Each path below is one point turned by a fixed rotation once a step. After each direction that follows a path, write how fast that rotation turns it, in deg/step (0 if it stays still).
Each turn is a multiple of 5 degrees from 10 to 175, or 0.
Each row of a path follows its step; steps can be skipped.

step 0: [ -6  -1  -2 -23   1  28  11 -30 -23  10  11  22 -18  -3   0  10   6 -21
 -26  16  -1  10 -24  11 -29 -30  -6  19 -20  16  31   1  31  24  25]
step 1: [ -3 -11 -12  -6 -25   7  -6  17  28  -7   4  -5 -27 -25 -36  22 -20  20
  11 -12   5 -48 -22  19 -18  -7  -8  -4  28  26  -5  25  15   2   0]
step 2: [  3  30 -17  26   1  17 -10  27 -34  -9  22  -2   0  19   3  14 -26 -26
   0  -5 -20  -3   6  12  31 -39 -14   8 -16   3   7  36   4  21 -19]
step 3: [ -4  10  -2 -22  15  -8 -20 -20  13   9  11 -59   2  -2  -1   3  -1  34
  -5 -11   0 -13  25  18 -16 -40  -5 -10   1 -19  40  -2  20   1  10]
step 4: [-13   5  24  36  21   9 -38  -4  -8 -13  -9 -34 -14 -23 -10  -9 -34 -16
   6   1  -6 -16  -8 -26 -17   9  22 -12  13 -13 -15  12 -26  27 -19]
step 5: [-39 -14  13  14   8 -27  25 -12   8  27   7  -7  18  -3  20   7   0  -1
  -5 -16 -42  19   1 -20  22 -21  25 -30 -29  -2   8  24  15   5  -1]
step 6: [-47  12  26 -26   4  17  -8  -6 -23  15 -23 -19  -9  -1 -22  13  -4  17
  -5   3  35  12  -8 -11  -8  13  30  13  -9   8   7  13 -14 -17  44]
step 7: [-11  17  14  -6  -3  -4  25 -20  -6  -5 -13  46  -4 -27 -39  12 -21 -18
 -14  12  -3  -1 -42 -15   7 -18  10 -18  17 -15  -6  -2  29  16 -16]
step 8: [ -9 -27 -24   1 -28  -3  17  18  -7   1 -27  13  -7   1 -43   8  18  -5
   3 -16 -15 -21   8  25  -7 -24   9  21 -40   6  19  34   0   5  22]
step 9: [  5  47   3 -31  -7  11   1  31 -23 -20  26  -8 -23 -26 -12   9 -25  -7
 -16 -33  16   9   3  43  -7  -7   6 -11   7  10  13  -7   4   9  -4]
step 10: [ 14  14 -20  12  40   6 -13  -9   2  12 -12   9 -16 -38  13   7  -3   2
  10  11 -33 -48   5  14   8 -26 -15   2   5 -19  26   6   3  32  14]
Speeds:
[ -8 -12  -8  12  -9  -8   2  11   7   2  -1  -3  -6  -2   0   4  -2  -8
  -7 -10  -4  -3  -1  -3  -1   1   0   5  -6   1 -11   1   0  -3 -10] => 110
[  5   5  -6  -8   3 -15   3   6  -4  -8  -4 -11   8   4  -3  -2  -1 -11
  -3  -2  -1 -11  -1   6  -2  -5  -9  -6   2  -1   7  -1 -13   2  -3] => 55
[  0  -5   0  -6   5   1   5  -1   6  -4  -4   7  -8   1 -15  -2  -1  -6
  -5  -6  -1  11  -4 -15   7   3  -7  -5  -3   5   7  -2  -5  -6  10] => 45
[ -1  -9   6   2  -8   7   2   9  -5  -8  -7  -5  13   3   5  -8   5   1
  -3   4  -6   2   4   1  12  -6  -4  -4 -12   3   2   2   8   4   6] => 125
[  0   0  -5   1   4   7  -5   7   2  -1   4   4  -4  10  -7 -10  -3  -1
  -5  -6  -8  -7  14   3   0   4  13  -6   0 -11   6 -12   2   3  -1] => 60
[  0   5 -10   1 -14   3   7   0 -17  -2   1   6  -4  -4  -7   3   7   1
   3   1  -9  -5  -9   4  -6   4  -1  -2   0   5   2 -10   5  -6   5] => 45

step 0: [ 12 -19   2 -33   0  22  15  -2 -16  -9 -19  21 -29  -2  19 -28  23  20
  17   6   8  21  38  35  -3  11  -3   8   4 -19 -12  -3 -10  -6 -25]
step 1: [ -9 -37  41  11  19  15  -2   7   5  -6  -9   0   7   7   8 -21  30  15
  12 -36  34   5  -1  -9   1  32 -23 -10   0 -28   2  16  -2   5   6]
step 2: [ -9  -7   4  31   7 -22 -12  18  11   6   0   3   6  17 -30  -1 -21  -4
  -6  -1  24 -37  27 -28 -21  20  -1 -15   9 -23 -11  27 -12  -6  35]
step 3: [ -1  40   0  -8 -26 -22 -19   8  -1  -6  11  13 -17 -21  -1  12 -30   9
   2   7  -4 -10  25  18 -24   4 -16   6  47  13  -8  14 -26 -15  21]
step 4: [ -2  28   7  -5 -21  -5 -20  -1  -7 -15 -20  -6   6  -2  39   9  -3   6
  -7 -37   3  27 -19 -10   0 -17 -21  26  27  29  22  24 -13   6 -20]
step 5: [  8   9 -36   9  -2   4  10   8   7   2 -24  -5  -1  40  14 -23  -5 -26
 -11 -37 -22   6   0 -30   0 -24   0  -3 -35   3  11  26 -10  12 -17]
step 6: [ 17   1 -36 -18  -4  28  26  -6  10  23  18  13 -20   3   8 -24   4 -16
   0  -3 -34 -10   6  11 -27  19 -18 -41 -18   5   2  -9 -10  11  17]
step 7: [ -2 -23 -10 -21   5  15   3 -26   5  19  23  11  16 -11  28  13  41  -3
  -9  19  32  -9 -19   3 -19  17 -11 -20  27  26  17  -2   9  11  16]
step 8: [-19  -5  -4   1  23 -30  -2  -1   9  -3  20  13  25  19   3  11  43  -6
  -4  13  33 -14   9   3  13 -33  38  -1   0  16  -5  35  -2  -9   1]
step 9: [ -9  37  32  13  27 -16  17  18   3  -4  19  25  -1 -12 -13   3   1  21
  -3 -15 -32 -10   2  35   8 -15  29 -10 -24  12 -14  15 -13  -8   9]
step 10: [  2  10  22  19  26  13  18  -7  -5   8 -30  19  -7 -37  -4  26 -32  18
 -31  -8 -13  -7 -45   4 -12   8  -3  13  -4  15  14  -6   8  12   2]
Speeds:
[  4  -7  -3  -9  -7  -4   5  -1  -1   5   1  -5   1   2  -9   8 -15  -7
 -10   4   7  -8  -9  11  -3   9  -6  -3   1   3  -3   0  -3   2   4] => 90
[-10  -9  -6  -3   1   6  11  -8  -7  -5  -1   1 -15   3   3  -1   5  -3
  -1  -9  -1  -9   2  -4  -3   3  -8   5  -7  -7   6 -10  -1   1  -4] => 65
[ -9   1   0   2   4  -3   1 -10  10  -4  -1  -3  -2  21 -11  -2   0   3
  10  -2   0  11  -6   6  -1   6  -1   4  -1   7   2   5   1  -3   0] => 100
[ -2   4   8   2  -1   6   0  -3   0  -8 -13  -4  11   0   1   3   4  -2
  -5   2   7  -8  -6 -11   5  10  -2  -6   2   7  14   2   9   1  -6] => 120
[  1  -3   1  -1   7  -1  -3   4  -7 -10  -3  13  -2  -7 -14   3  -6  11
   1   1  10   9  -1  -8   0   7  -6  -1  -5  -6  -4   3  -8  -6  -5] => 35
[ -2  13  -4  -3  -5  -4   0   1  -6   6  -3   7 -10   7  -8  -7   7  -4
  -6  10  -1  -1  -4  -1  14   2   5  -1   4 -14   5   6  -2   5   4] => 120
[ 5  7  5 -9  3  4 -5 -4 -7  1 -2 12  5  6 -5 -3 -4  5 -5  3 -9 -1 15  6
 -8  3 -3  3 -2  5  9 -9  8 -1  9] => 110

step 0: [ 11 -15  -9  34  20  -7  27 -21  -2  -8 -13  19 -11  -2   6   7  28  -3
  -4 -16 -11   1   5 -18   8 -24 -38  28  35  -8   1  13   1 -20 -27]
step 1: [-12  14 -11  20 -31 -12 -19   7   5  34  32 -24  17  14   1 -23  24 -19
  19 -27   5 -18 -19 -13  11  -8  12  -7  17   1 -19 -12  -4  18  20]
step 2: [-32 -12  25  11 -12 -17  15  -7   2 -33   8 -13  -2  28  10  18  -4   3
  -5 -25  13  10  36  16  -2  11   3   8   7  31  28  22 -21  -8 -19]
step 3: [ 36   2 -21  -8  -5  14  13  -9 -20   7  37  10   0  38  11 -14  10  23
  23  15   2   2 -16  -8  -5 -17  -2  34  24  -9  12  11  23 -14  14]
step 4: [-18   5  15  19   9  -8 -37 -11  -5 -12  25   1  -3  12  35 -10 -17   2
 -15  -8 -33 -18   3   9   0 -17  -2 -30  -7   5  -5  15 -26  31  28]
step 5: [ 17  -1   9  -7 -15   9  -2  10  10 -13  16  29 -11  20   0   3  12  38
  13  12  25  41  14  15  21  38   9   2 -12  15  -4   5   8  27 -24]
step 6: [ 21 -10  23 -10  -6   3   2  -6 -32   8  -2   3  -8 -19  27 -11   1  12
   6   7 -28 -16 -30   5 -40 -24 -34   1  -4  -5  -8  30  13   2 -27]
step 7: [ 22  -5   5  34   1   1 -17 -10  35 -15   1   9   8  -6 -13 -12  -9  13
  13 -37 -10   1 -23  -8  38  21 -16 -36 -11  -2 -23  -5   5   3  19]
step 8: [ -7  15  19 -34 -11 -24  -7   8   7  11 -24 -11   5   5  -8  14  41  13
   1 -23 -14   0  -1   8   2  11  13  -1   6  -2  25  16   7  19 -53]
step 9: [ 28 -14 -14  23 -15  19  33 -10  -3  18  -5  25   9   6  -3   3  13   1
   6 -23  -8 -16   6 -24 -14  -7 -42  -1  15   5  -8   6 -33 -37  -7]
step 10: [-25  11  22  19  -1 -14  -3 -16  -3   1  18 -22  18  21 -21 -26  23  -2
  -2 -11  -5 -31 -32  -7   6  19  38 -22  28   4   0 -11   4   9  16]
Speeds:
[ 11 -12  -3  -3   1   5   5  10  -7   0 -11   3  -4  -2  11  -2   3   2
   1   2   2   0   4  -2   3  -2   3   6  10   1  16  -1   5   2  -9] => 125
[ -1   1 -13  -4  -9   0   0  -3  -1  10   2   6   3   0   8  10   8  -7
  -3   9   0   0  -9  10   1  -8 -11  -7   0  -2   1   6   5  -8   1] => 130
[  2  10   2  -8 -12  -1   3   7  12   0   0  -1   2   2   1   6  -8   3
  -5   5   8   5   2  -1 -14   8  -6   8   3   5   2   5  -9  -2 -10] => 115
[ -6   4  -4  -4  -6  -3  -4   6 -11   4   8   6   0 -13   2 -14  -2   3
  -7  -7  -3   4   5  -8   4   8  -2   2   0  -8   1   8  -2 -12   3] => 130

step 0: [ 11  21  28 -31   3  10  20 -18 -33  -8  15   3   9 -13 -15 -25  21  12
  10 -37   1   7  10  15 -16 -11  -2  11  13 -19 -18   8 -26   5 -24]
step 1: [ -9   0  31  15   4  -3   3  15  16  40 -16  20 -25  -1 -18  -8  11  14
  -3 -15 -30 -34 -21  25  -3  31  12  -1   2 -22  11  -5  10 -16   0]
step 2: [ 43 -17   7  12  -5 -33  -4   7  14  -5 -12   0  -5  20   8  11 -21  14
   3   5  14  16  -9   2 -16 -16  21 -37   1 -30  14 -16 -25  14 -24]
step 3: [  5  -3  24   8 -24  10  -3 -22 -28 -35  15  -3  -4  -5  -2  15 -39   1
 -24 -20  10 -13  -5   9 -18  10  12   2 -11   9 -28 -33  23  -9  15]
step 4: [-13  -1 -12  -2  19  -6  19 -22  26   9 -14 -13   0   4  24   2   4 -19
  -5 -20   8  29   2  24 -33  24  20 -17  23  14  -3  25  20 -25  21]
step 5: [ 11  21 -12  -2 -25   4 -17  -6  19  -3   1  -4  14 -21 -16  -5  20  39
 -27 -23  27  -4   2  26  -6 -23 -13 -15  -3   6  17  32   6  31  -5]
step 6: [ -6   9 -21  19 -21 -26 -15 -22   3  17 -29  -1   1 -22  11 -12 -27   6
  13  19  -5 -43 -16  -2  18  -7  21  28   3   7  10  -3  28 -14  -4]
step 7: [  5   2 -30 -16 -25 -12 -22  22  -2  -5   1 -34  -8  -4   6  34 -17 -28
  27  14 -13  28  14  -2 -15 -15   0 -14 -16 -19 -14  23   8  -6 -15]
step 8: [  2  -5  -7   3  21  50 -32  19 -29 -15   7 -30  -2   1   7 -13  -5  -8
   5 -10  -1 -16   4  14 -11  -1 -11  10 -18  42  19  -7  11  14  19]
step 9: [  3  24 -25  20  38   9  -2 -10  36  26  10  17  14  11  26  -6  13   3
  16 -11 -15  16  16 -23  13 -31  -2  10   1  -1  -4  -3  13 -17  26]
step 10: [ 21   4  -1 -17 -15   7  -7  14  -8 -17  -5  19  39 -26   9   1  41  -6
 -20  32 -13   7 -10  -3  37  -4 -17 -12 -21 -16  -5   3  11  15  -3]
Speeds:
[  8   3   0  -8  -1  -7   4   0  -3  -5   3   6  14   1 -11   4  -6   2
   4  -4   2   6   0  -2   7  -7  11  14  -1   4   3  -6   7 -11   0] => 110
[ -7  -1   4  -6 -11   8  -6   9   6  -5   0   3  -9  -4  -9  11   6   6
 -12  -2  -9  -3  -2   4   7  -3  -4  -1  -3   6  -5  -8   6  -5   3] => 160
[  4  -6   8  -7   0  -6   4 -10  -5   3   6   4 -10   3  -7   1   5   0
 -11   0  -6   0 -10  -2 -11  -1  11   3   3  -8   4  -1  -9   4   8] => 25
[  2  -5 -13  -8  -6  -2   8 -10   0  -6   1  13  -1   3  10   5  -2   7
  -8  -2   0  -2   9   1   3  13  -7   4  -1   3   5   7   0   1  -1] => 55
[ 10  13  10   4   5   2  -2   0 -12   2  -1   8  -6  -2  11   6   5   3
   6  -5  -9   7   4   1   9   6   4  -9  -5   0   5  -6  -4  -1   1] => 40
[-10  -3  -5   2  -6  -5  10  -2  11  10   8  -1  -4   3   9  -2   1   0
   8   2 -11   7  -3   1  -2  -2   5  -4   5  10   8 -11   2  -5  -4] => 145

step 0: [ -2 -15 -12 -23   2  13  16 -14  21  19  -3  21   9   8  22  15  23  28
  10   5  -8  12 -20 -46  -6  27 -18 -16  18  -5  39 -11   5 -12  31]
step 1: [  9 -17 -21  10  -5  12  14  -8 -12   3  14  34  -8   1  18 -15 -10  37
  11  12  -2 -22  15 -10   2  55 -25  14  -8   4  36  10   3 -28  17]
step 2: [ 26  -6 -23  12 -14   1  14  14   0  -9   7  -7 -11  19 -24  -9  -9  40
  -4  28  24   3  11  -9  24  15  12  -8  20 -11  27  15   5 -52  24]
step 3: [ 16   2 -13 -18  -2 -12  20  24  20   9  17  -8  13  49   5  -7  14   7
 -13   2  15   7 -12 -30   0  10 -13 -20  26  21  46 -17  -2 -24  24]
step 4: [ -8   1  13  -4   6   8   7   3   2  10  45  14  -7   0  21 -25 -17  19
   8  -1  20 -18 -22 -29  -6  39 -15 -11 -14  30  29 -24  -2 -34  13]
step 5: [  2 -17   2   8   4  38 -13 -15 -10 -21  17  -9  10 -13  -4  -6  -7  44
  -8   0  19   5  -3  -2   5  29  22 -11  21  13  25  -5  -5 -56  23]
step 6: [  1 -18  -9   1   5  12   2  11  -4  -7  -8  -9   7  38   5 -16  18  15
 -31 -20  13   7  -3   6  23  20 -21   2  46  40  27  15  -8 -35  10]
step 7: [-16  -7   3 -10   8 -25 -11  22  -7  17  26  -7 -37   9 -18 -41   7  22
 -11 -15  12  -7 -25 -22  19  22 -27  -8   9  33   9  -6  13 -28   6]
step 8: [  7 -21   1  -7  18   6 -32   6   3   2   5 -20  -5 -23 -14 -25  -3  32
  11   3 -19   5 -15 -29 -13  14  10 -14  28  23   8 -43  -2 -39  21]
step 9: [  2 -41   4 -11  29  41   5  12   8   4 -25   0   5   6  23 -21  -1  16
   4  -5  -1 -11  -6 -13   3  22   0  30  47  30  12  -7  -2 -27  -4]
step 10: [ -7 -34  12 -21  18   7  -6  12 -23   8   7  -8 -32  24 -17 -36   8  32
 -22  -6  19 -26  -1   0  12  20   2  37  13  -1  16   6  30 -13   2]
Speeds:
[ -1  -5   2   0   3   2  -3   2  -2  12   7  -4  -1  -5   9   0  -5   2
   5  -2  -6  -6  -3  -8  -2 -16  -7 -20  -1   0   6  -2   1   4   2] => 90
[ -1  -5   9  -6   4  -8  -5   6   0   0  -6 -10   3  -7   1   7  -6   1
  -6 -10   1 -11   0   9   5   5  -1  -1   7   7  -7 -10  10  -5  -5] => 20
[  9   0  -1  -6   2   5   7   9   0  -1   6  -6   7   9   3  -4  -6  -7
   0   8   9 -14   4   2  -4  -2  10   5  -7  -9   7  -8   4   1   1] => 45
[ -3  -1  -4 -11  -1   1  -6  -5   0  -3   6  -6   0  -4 -14   8  10   9
  -3  -5   2   6   0  -3  -4  -1  14  -6   3 -10   7  -2   9   5   3] => 135
[ -5   1  -9  -8  10   4  -1  -2   2  -4  -2   8   9 -21   7   2  -5   0
   6  -5  -1  -2  -4  -2  -5   2   3   8  -6  -1   3  -4  -8  -6   5] => 90
